In the rows, zero is written as 128.
The rows of T fall into 3 groups, which share some directions, and each row is roughly a mix of its group's hidden directions, except some rows that fit no group.
T:
[[143 105 128 134 128 118 123 195 130  88 130 140 157 131 164 130]
 [149  90 117 135 119 151 108 134 178 135  90 112 142 112 166 133]
 [ 96 164 150 115 171  90 109 141 131 120 135 141  88 108 138 117]
 [167 177 156 140 167 149 127 133 153 137 152 112 122 121 147 148]
 [102 120 135 110 104 114 121  94 131 132 175 163  88 154 150 128]
 [ 92 137  93 103 128 114 106 112 148 117 158 152 131 127 161  83]
 [ 99 143 178 111 139 100 126 122 133 132  97 133  95 112  82 129]
 [ 99 177 126 160 146 104 165 147 127 115 153 113 154 140 115 108]
 [129 103 140 137  97 161 134 155 155 132 173 168 136 134 158 112]
 [120  97 148 127 146 140  85 134 101 152 112 150 115 108  79 105]
 [128 143 108 150 138 138 154 109 111 123 158 139 121 175  99 178]
 [155  92  80 103 116  89 128 127 129 147 121 141 137  92 113 107]
 [131 114 103 160 118 110  83 152 143 153 162 116  89 127 136 154]
 [133 124 140 140 148 148 126 161 150 146  89 162  78 106 137 106]
 [115 101 115 131 124 140 125 142 189 136 161 131  95 123 168 114]
 [101 114 102 168 159 103 145 106 134 136 160 115 100  98 149 109]
 [104 122 141 147 137  92 125  83 100 130  96 136 155  82 129 118]
 [153 160 144 130 122 109 122 136 151 131 101  84 143 133 114 185]
 [106  76 149 104 117 127  97 120  99  85 109 110 119 115 127 147]
 [107 164 117 134 159 169 130 102 127 171 129 113 108 143  92 142]
 [118 155 125 103 127 134 124 119  90  92 121 136 160 172 111  89]
 [102 166 146 145  97 133 141 156 134 177 164 136 150 119 136 116]
 [138 120 147 139  72 132 107 152 131 144 127 130 165 144 169  98]
 [120 139 170 130 129 111 117 107  89 154  93 100 138 105  86 129]
 [108 103  72  93 127 109 146 100 119 107 167 113 118 130 119 127]
 [101 122 135  97 104 143 113 156 120 158  75 105 147 139  99 133]
 [154  87 114 125 101 130 105 156 156 145 131 153 105 148 167 152]
 [124  98  86 128 102 182 140 126 108 153 127 130 161 142 120 107]
 [123 159  98 109 140 134 146 149  92 123 114 130 112 132  99  69]
 [151 160 162 130 165 128 147 103  75 136 113 133 140 133 141 100]
 [128 142  96 141 150 117 159 134 113 130 105  91 130 104 115  70]
 [175 130 129 135  85 110 131  70 127 113 113 140 139 126 104 118]
 [120  96 130 142 106 120 107 100 114 118 112 152 132 105 131  60]
 [116  93 136 158  94 127 128  93 143 114 139 139 122 158  94 172]
 [116 136 117 176 173  93 137 146 114  99 160 121 130 116 152 143]
 [152 136 114  91 157 120 122  90 109 122 166 139 126 157 150 166]
 [162 160 118 154 112 132 148 155 101 140 103  93 172 116 113 124]
 [ 77  88 148  98 154 115 150 153 128 108 118 128 127 138  96 111]
 [164 100 113 141 138 126 169 132 129 131 128 153 106 100 146 181]
 [150 162  91  71 113 123 132 167 152 121 121 134 138 130 111 119]
 [105 137 168  80 121 126 144 144 146  83 113 126 106 142 158 132]
 [142  81 149 142  99 140 167 100 111 118 144 118 156 126 154 155]
 [ 98 126 111 127 140 116 150  94  93 130 183 109 109 132 130  94]
 [169 156 119 108 154 123 127  84 103 122  85 107 114 141 107 124]
 [144 152 135 150 152 141  93 139 129 106  75 117 160 163 115 128]
 [127 146 115 129 132  70 144 176 164 118 156 118 125 114 145 114]
 [110 116 127 105 101 134 148 166 114 150 143 139 126 127  82  78]
 [101 148 127 155  81 150 106 145  85 155 147 133 138 124 122  99]
 [118 156 141 129 117 148 111 169 147 159 124 101 144 164 135 174]
 [ 92  90 125 110 138 114 109 112 160  82 113 150 111 146 104 146]
 [ 77 119 141 106  95  99  92 154 127 126 139 138 124 132  89 111]
 [110  93 109 132 111  88 141 174 144 143 147 132 148 118 104  92]
 [119 170 141  99 112 152 152 162 133 114 142 150 100 170 147 127]
 [143 157  97 155 137 134  99 150 112 181 130 131 101  97 134 144]
 [130 135 119 120 159  84 125 104 140 108 124 177 133 110 140 174]
 [ 93 172 113 113 121 125 120 114  84 126 137 139 108 160  85 125]
 [133 110 135 115 161 175 130  88 108 116  87 157 135 144 134 150]
 [105 109 134  81  70 151 133 116 116 139 137 110 121 145  97 123]
 [ 77 124 134  81 140 104 141 143 125  97 124 136 105 165 111 135]
 [128 130 175 115 124 109 108  83  96 127 108 139 166 126 121 161]
 [ 95 138 135  89 121 150 164  97 122 114 130 122 166 162  99 137]
 [101  98 117 130 119 162 134 132 120 130 173 178 113 157 141 107]
 [101 110  85  80 109 130 116  87 124 121 127 140 139 136 107 160]
 [120 151 132 130 172 159 186 141 120 125 141 119 142 111 105  98]
 [133 126  93 141 143 139  98  95  95 108  85 134 131 156  95 111]
 [110 169 152  94 153 144  99 136 157 160 125 130  91 117 140 109]
 [127 137 113 178 128  87  96 145 138 133 138 126 148  78 129 107]
 [ 88 123 116 116 150 130 164 134 103 146 182 132 102 145 149 143]
 [104 186 125 161 164 160 130 143 134 115 152 150 144 121 131 132]
 [174 121 106 133  80 118  77 136 122 114 113 116 108 109 132 115]
 [164 160 127 182 139 122 108  92 117 107 111 141 138 139 107 107]
 [ 92 140 175 158 100 108  97 126 132 106 117 127 157 161 137 134]
 [ 98 172 119 138 174  98 141 142 100 111 135 126 102 126 101 110]
 [148 107 108  76 118 162 127 139 158 137 145 133 104  84 140 138]
 [107 111 127 155  99 147  80 129 157 130 126 160 149 125 174 128]
 [111 151 102 111  79 133  88 151 132 121 111 140 174 130 119 108]
 [149 134 160 159 136 142 139 152 181 130 147 108 135 116 134 173]
 [162 150 112 158 131 129 118  86 122 129 123 114 118 155 165 174]
 [140 149 128 114 134 130 133 137 130  89 158 117 142 193 104 155]
 [101 157 130 144 120 140 140 116 130 118 158  70 128  79 118 119]
 [114 115 128 132 113 128 125 146 139 179 136 138  76  75 129 127]
 [173 105 139 117 157 166 126 114 110 152 114 113  79 110 127 133]
 [ 97 174 143 133 157 101 129 102 129 142 160 131  84 132 121 149]
 [121 137 127 176 148 130 127 145  97 157 136 139 146 123  81  88]
 [122 154  76  84 126  97 125 118 117 146 137 113 136  95 120 100]
 [150 158  91 142 128 132  83  82 117 147 137 138 143 106 116 154]
 [120 129 127 129  91  72  80 135 136 105 113 138 108 126 160 136]
 [152 139 124 111 131 144  84 125 103 130  69 118 154 141 103 148]
 [127 148 134 133 143 112 120 111 107 155 165 181 105 107 159 154]
 [148 166 130 120 116 108 140  85  90 118 108 104 101 165 137 139]
 [125 146  98 178 121 104 116 152 168 141 133  98 152  99 132 140]
 [113  97 114 127 109 129 127 130 146 140  96  75 154 100 106 164]
 [128 123 110 152 182 162 127 145 159 133 143  98 127  92 152 134]
 [146 116  82 125 123 165 154 132 122 182 123 121 156 142 128 104]
 [145 136 117 121 153  98 130 162 103 153 139 130  77 125  94  97]
 [113 155 133 125 101 121  89 106 150 100 119 158 168 139 156 157]
 [ 63 120 123 133 130 145 108 132 133 166 113  96 124 135 101 155]
 [112 113 180 130 134 128  93 109 169 149 119 149 119 114 167 123]
 [128 105 131 148  77 128 127 113 119 150  94 102 171 111 108 106]
 [134 167 128 171 130 147 165 114 113 112 123 104 146  91 149 100]
 [127 129 162 152 112 152  86 144 166 112 118 132 157 168 141 145]
 [151 102 114  81 129 172 125 136 150 136 135 132  94 150 162 111]
 [110 151 112 160 182 129 128 167 145 113 145 119 129 112 119 167]
 [111 144  96 130 105 102 176 154 142  96 159 123 149 127 109 105]
 [104  93  94 122  97 124 144  96  99 127 154  86 146 115 123 111]
 [ 91 102 131 178 123  98 116 164 120 138 137 132 128 170 112 120]
 [135 104 176 122 165 127 103  91 150 150  99 118 111 117 152 137]
 [144 139  62 156 138 145 127 133 114 126 164 106 137 148 157 122]
 [110 153 118 153 138  95  94 112  96 145 107 161 137  88 117 149]
 [143  59 147  85 127 124 150 142 136 129 102 123 107 135 133 120]
 [117 147 108 158 155 125 114 112 129 110 125 124 150  54 132 117]
 [103  84 131 137  84 132 129 134 149 161 149 119 100  87 129 140]
 [115 139 120 186 108 133  87 110 134 134 147 103 148  88 133 138]
 [130 157 175 127 137 145 117 159 127 109  92 154 124 166  98 115]
 [126  93 142 115 137 126 172 125 132 141 158 117 115  79 162 100]
 [109 109 102 120  93 155 127 148 104 132 118 144 154 179 100 148]
 [105 111 129 140  96 122 127  80 116 120 145 177 110 145  94 112]
 [104 141 125 123 136  95 143 152 150 130 125  98 139  71 106 165]
 [ 95 139 136 132 174 100 142 105 128 140 150  95  88 108 135 154]
 [147 150 100 111 152 185 112 148 161 127 148 161 119 132 138 120]
 [100 122 100 158 118 114 136 166 124 121 143 110 166 131 119 181]
 [112  88 136 133 174 134 120  96 144 117 112 110  89  92 120 115]
 [125 127 180 130 116 123 130  99  69 146 111 151 136 108 114 145]
 [ 95 130 113 134 132 115 167 130 100 154 157  94 132 146 127 178]
 [128 143 150 112 168 110 140 105 126  86 112 103 149 169 102 110]
 [134 124  97 128 110 172 125  85 119 145 139 109 148  77 111 131]
 [111 116 143 175 125 129 127 143 132 144 156 125 146  94 168  83]
 [159 151 127 117 148 182 149 105 165 155 136 119 112 119 106 146]
 [132 112 162 143 119 135 121 110 129 126 115 162 120 103 121  57]
 [111 116 132 106 139 107 153 155  91 120 166 143 111 161 173 130]
 [170 161 149 134 124  96 116 137 115  88 119 158 129 171 130 136]
 [162 124 118 150 149 182 109  97 152 144 129 101 120 150 153 130]
 [149 153 179 136 123  94 166 130 136 130 117 137 167 100 130 146]
 [143 123 119 126 141  83 118 155 119  83 144 124 130 145 180 153]
 [123 185 147 126 108 153 113 111 157 107 142 133 164 122 156 151]
 [157 174 123 157 187 148 136 136 110 127 142 129 121 149 145 118]
 [151 101 182 101 171 132 116 113 139 131 103 128 131 155 121 153]
 [102 159 153 136 157 153 112 136 120 155 136 157 102 136 133  76]
 [108 145 121 100  90 111 109 110  87 116 142 135 168 139  95 148]
 [129 144 138 167  85 173 110 109  85 139 118 125 105 141 136 121]
 [111 152 138 171  86 161 136  97  97 122 116 123 159 146 133 116]
 [137  97 158 145 136 118 119 110 150 135 112 136 195 158 127 145]
 [115 130  97 126 110 119 130 133  97 122 139 125 141 189 124 179]
 [133 112 176 130 139 154 156 142 117 152 136 136  64 130 120 122]
 [113 144 117 166  93  74 125 124 109 115 127 101 109 162 146 131]
 [148 140 125 141 132 130 165 155 146 157 167 149  96 103 168 123]
 [137 148  94 138  97 143  78 143 118 135  98 127 178 126 133 134]
 [112 117 122 144  72 145 109 156 152 128  98 116 167 111 127 103]
 [112 169 123 145 109 121 120 116 113 107 111 159 177  97 126  94]
 [131 156 159 123  86 141 162 137 161 112 142 105 155 143 165 127]
 [ 90 135 132 115 110 153 102 122 145 174  93 109 132 105  93 113]
 [152  94 112  87 171 138 137 120 155 115 111 142 121  97 152 151]
 [103  87 161 156 147 117 129  84 154 123 125 108 131 115 159 108]
 [138 103 140 182 175 139 129 161 136  97 144 127 131 126 157 125]
 [122 158 131 114 149 115  75 106  95 154 116 169 117 115 128 147]
 [117  90 136  79 107 147 145 168 155 134 136 152 140 115 116 103]
 [116 137 159 129 149 131 175 149 137 110 143 127  92 150 113  79]
 [101 142 152 179  88 112 102 137 124 126 127 137 171 139 125 106]
 [168 152 111 138 155 111 150 115  86 129 105 117  82 116 136 108]
 [150 146 131  84  83 137 133 111 149 112 113 151 168 108 153 120]
 [175 128 130 103  95 128 129 146 105 114  85 129 161 164 122 128]
 [132 154  91 111 142 110 132  99 101 112 154 170 111 114 135  88]
 [105 147 142 113 171 121 162 168 138 123 160 101 100 125 104 115]
 [121 124 165 157 128 116 124 112  99 143 102 125 131 112 127  61]
 [104 109 162 112 164 117 114  89 166 119 129 132 113 134 160  96]]

One row of each group comes first, with its name. Which group is each row after those in?
[105 101 148  77  86 115 117 116 139 139 144 134 114 114  99 161]	<16>
[128 136 151 115  66  94 131 112 146 154 116 101 148 107 116 149]	<63>
[139 110 114  59 134  77 132 140 135 125 119 140 109 123 109 118]	<74>

[ 83  84 130 157 117 129 158 161 111 128 123 130 134 157 112  98]	<74>
[ 85 141 107 118  88 137 110 143 132 129 153 137 136 130 134  67]	<16>
[128  73 136  78  99 111  96 111 145 132 111 135 144 127 115 142]	<74>
[154 121 139 104 131  94 150 104 142 114  89 120 176  98 131 150]	<16>
[147 119 128  97 157 139 153 118 113 108  85  91 127 147 104  92]	<16>
[110 133 144 135 148 111 128 105 169 120 124 121 100  83  85 159]	<63>
[126 161 102 136 134 116 106  96  70 120 139 125 172 144 127 130]	<16>
[117  83 131 156 158 133 118  95 142 153 133  98  91 109 156 124]	<16>
[108 109 105 101 101 151 118 106 155 101 117 157 161 118 159 157]	<74>
[119 165 157 151 155 122  71 135 150 151 104 106 127 137 114 123]	<16>
[174  90 115 111 112 130 120 120 106  87 106 145 136 161 148 108]	<63>
